Where one turn sends some rows of the set: a few examples, then the rows asked:
gen: [ -6  35  11   8   2  -1   5  36  -4 -22  -2  14  32   9  -9  -3  30  23
  17 -13 -18]
Tadi: [ 11  20   0   8  26  -6 -10  33 -16 -15 -20   5  -5  13 -25   9   4  -4
   0  -1  25]
mit: [ 20   0 -11  -3  -2  -6 -21   2   4  -4  -4  28  -2 -25   0   3   0   5
  15  22  30]
Zeniv: [-24  -4  -5  -4 -29 -19  20   9  14 -17  -1 -27  34  21   0  14 -14 -15
  -6   5   0]
Sazav: [ -8  10   6   9  20  -6 -16  32 -29 -21 -25 -27   3  18 -14   8   3  -1
  -2  -8   3]
gako: [-25  -4 -10  -3 -26 -25  19   7   8 -15   2 -29  34  20   5  17  -7 -13
  -6   9  -1]
mafu: [  4  13 -13  -7 -21 -18  23  10  32 -10   8  16  27  11 -11   9 -13 -15
  -2  12  22]
vem: [  6 -14  -6  -4  -8 -17 -16   8  -1  -5 -22  -8   1  -9  -7  10 -23  -6
   1  32  34]
Lanob: [ -5  -9   7   1  -8  12 -32  -6   1 -18 -17  -2  22 -33  19  -5  15  26
  20  12  -4]
lerol: [-27   0  -8   0 -32 -26  20   8   8 -12  -3 -29  32  23  -3  14 -11 -12
   1   7   9]
larur: [  3  12 -18  -7 -18 -27  23  10  26  -7  12  14  27  11  -8  13  -7 -15
  -4  17  23]
zuk: [-26   5   1  -2 -28   0   9  -3  17 -25   3 -15  48   3  17   1  10  10
   9 -10 -24]
pebek: [-19 -18   0   4 -15  -1 -28  -5 -20 -16 -21 -39   9  -5  12   6  -6   5
  10   4   4]
veki: [ -2  18   1  -7 -15  -4  13  -6  34 -18   9  21  46 -15  11  -6  22  15
  10   4   1]
Netu: [  4  30   8  10   5 -12   7  32   7 -12   0  30  25  25 -30   4  25   3
   1   5   6]
Teto: [-17 -23   5   0 -14  -5 -27   4 -12 -15 -25 -37  15 -13  12   6  -9   5
   6  19   2]
zofes: [-20  -3  -2  -8 -22 -28  21   7  16 -13  -2 -28  36  14   1  10 -13 -14
 -11  14   8]
gaf: [ -4  34  15   8   1  -7  -6  24  -2 -20   1  16  39  18 -14  -7  32  18
   7  -8 -24]
reki: [  6  10  10  12  20 -11 -15  25 -15  -9 -20  13  -5  17 -32   8  14  -3
  -2   9  24]
mazi: [  2  21  -7  -6 -20   0  13  -3  35 -18  12  28  42  -8   6  -4  14  11
  13  -3  -3]
mosez: [-27   1   8  -5 -23  -9  10  -3  16 -22   1 -24  51  -2  19  -1  14   9
   3   0 -18]
mena: [ 13  27   5   9  27   9 -19  28 -10 -20 -12  19   6  -3 -13  -3  25  12
  11 -10   9]
pipat: [-25   6  -4  -2 -24  -6   7  -6  12 -23   7 -14  49   0  21   4  19  13
   9  -5 -25]
bami: [  0   0   1   3  -9  14 -38 -11  -5 -16  -8  -1  18 -27  19  -9  16  22
  24  -3  -2]
Tiv: [  0  -3  -1   0  -6   9 -32  -9  -5 -15  -8   8  13 -33  21  -3  18  25
  24   6  -4]
nosa: [ 18   1  -4  -3  -2   0 -21  -1  13  -8 -14  27   8 -30   1  -1   1  14
  16  25  28]
Lok: [  2  16 -14  -2 -24 -22  22  11  28  -4  10  18  27  10 -13   7  -4 -12
   5  14  30]
niz: [ -6  17  11  10  21   9 -26  26 -24 -26 -18 -13  13   2  -2  -2  24  15
   9 -17 -13]
Vupuf: [  5  14  -8 -11 -14 -24  25   4  33  -8   5  16  31   2  -8   5  -6  -8
  -4  18  27]
pesin: [  3  22 -12  -6 -16  -7  11  -4  30 -15  17  30  41  -9   8   0  19  11
  11   3  -1]
muv: [ -1 -17  -5  -1 -10 -15 -16  10  -6  -3 -20 -10  -8  -9  -7   9 -23 -15
   5  20  31]
Semo: [-28  10   0   1 -32  -9   5  -4   9 -21   3 -20  48   3  16  -2  13  13
  14  -9 -21]
dobed: [ -9  25   3   6   1 -24  18  44 -11 -17 -12  -6  17  32 -27  13  -1  -1
   2  -1   5]
Kape: [  2 -14 -10   3 -10 -11 -16   6  -6  -4 -16 -13  -7   0  -9  12 -18 -13
   4  19  41]
Lari: [  0 -19 -10  -1 -10 -18 -16   9 -12  -3 -15 -14  -7  -5  -3  16 -18 -12
   3  26  29]
gagin: [ -5  15  19   9  15  -3 -34  14 -28 -20 -18  -7  15   7  -8  -7  24  18
   6  -9 -18]
kaz: [ 18   1  -5  -2  -3  -1 -22   1   8  -4 -11  28  -3 -29  -2  -3  -4   3
  18  15  28]
Visog: [  5  37   3   6   6 -12  16  42   2 -15  -3  26  19  17 -26   5  16  10
  10  -2   8]
pezor: [  0  26  -5  -2 -24  -5   7  -1  28 -13  16  26  44  -9   6  -8  20  13
  19  -2   1]
palev: [ 21   5  -9   2  -4   4 -26  -1   8  -4  -3  25   2 -23  -3  -3   4   4
  17  14  34]
nurek: [-13  19   7  10   1 -25  14  28  -7 -15 -14   0  20  41 -33  15   9  -2
  -7   5   5]
Dogo: [-12   5  14  11  16 -15 -19  17 -32 -17 -29 -18   1  24 -21   8   7   4
  -3   0   2]
giz: [-21  22  14   8  -2 -19   1  21 -16 -23 -13 -14  34  34 -16   5  16  13
  -2  -8 -25]
zopu: [-19 -23   0   2 -14  -4 -26  -1 -21 -15 -18 -33   9 -13  17   9   0   8
  11  10  -4]
pelaz: [-21 -23   5   3 -14  -2 -26   0 -16 -14 -24 -32   6 -15  14   4  -7   2
  13   5  -2]
Pepet: [ -3  -4   5   1  -8  11 -32  -8  -2 -16 -14   6  12 -35  18  -9  13  20
  25   0  -5]
gubuf: [ 13  20  15  11  20   2 -30  22 -12 -12 -10  25   8   1 -18  -8  30  11
   8   1   3]
nenov: [-21  23  11   8  -3 -12   7  39 -17 -24 -11 -20  29  25 -10   5  13  13
   8 -12 -22]

Lok -> Kape
Tiv -> pesin
niz -> gen
Now these:
giz -> gagin
zofes -> Teto
zuk -> Pepet

Where one turn sends some rows of the set: a few examples, then the rows asked:
surip: [-37 -14 -16   7  -5 -24 -29  18  -8   0  22   1]
Lod: [-39 -16 -19   4  -1 -20 -25  16 -11   5  26  -1]
lamu: [ 29   0  -9  -3 -10  -2   8  -4 -26  -5  19 -33]
tur: [  1 -19  -5   7   7 -24 -39  -9  -4  -1  30   6]
Fufor: [ -3 -13  16   8 -10 -21   4 -19  -7 -28   5 -12]
rulek: [ 14  -8  -3   7  13 -18 -19  -1  -6  36  29   6]
rumem: [ 21  -5  -9   7  11 -19 -19   4  -7  36  27   2]
Fodeg: [-34  13   3  15 -25 -12  -1  18   3   1 -11 -16]
Zila: [-18  -5 -16   8   6 -19  -7  26 -14  40  21  -2]
ripo: [-18   0 -19   8   0 -20 -10  32 -13  37  19  -2]
gid: [-23  17  10  24 -23  -3   3   3  -9 -13  -7  -4]
Voma: [  1  21 -20  -4 -24   4  19   7  -6  19   8 -23]
nodet: [-33  14   3   8 -30  -8   9   4   0 -11  -2  -8]
Ped: [-10 -19  13  13  -7 -27 -11  -8  -6 -29   2 -20]
Gubos: [ 10  21 -20   4 -19   2   4  10   0  30   4 -27]
Vif: [  0  30 -16   8 -27  12   6   5 -10   9  13 -23]
tek: [ 32  -6  -6  -3  -5 -12  15 -16 -15   1  15 -27]
zumi: [ 35 -10 -10   1  -1 -15  -5 -16  -8  -1  15 -33]
padu: [  6 -13  18  13  -6 -17   5  -7 -24 -26   0 -16]
tav: [ -7 -20  -6   3   5 -17 -38 -11  -3   3  33   8]

Zila -> Lod
surip -> tur
Now these:
nodet -> Fufor
padu -> lamu
Gubos -> Fodeg

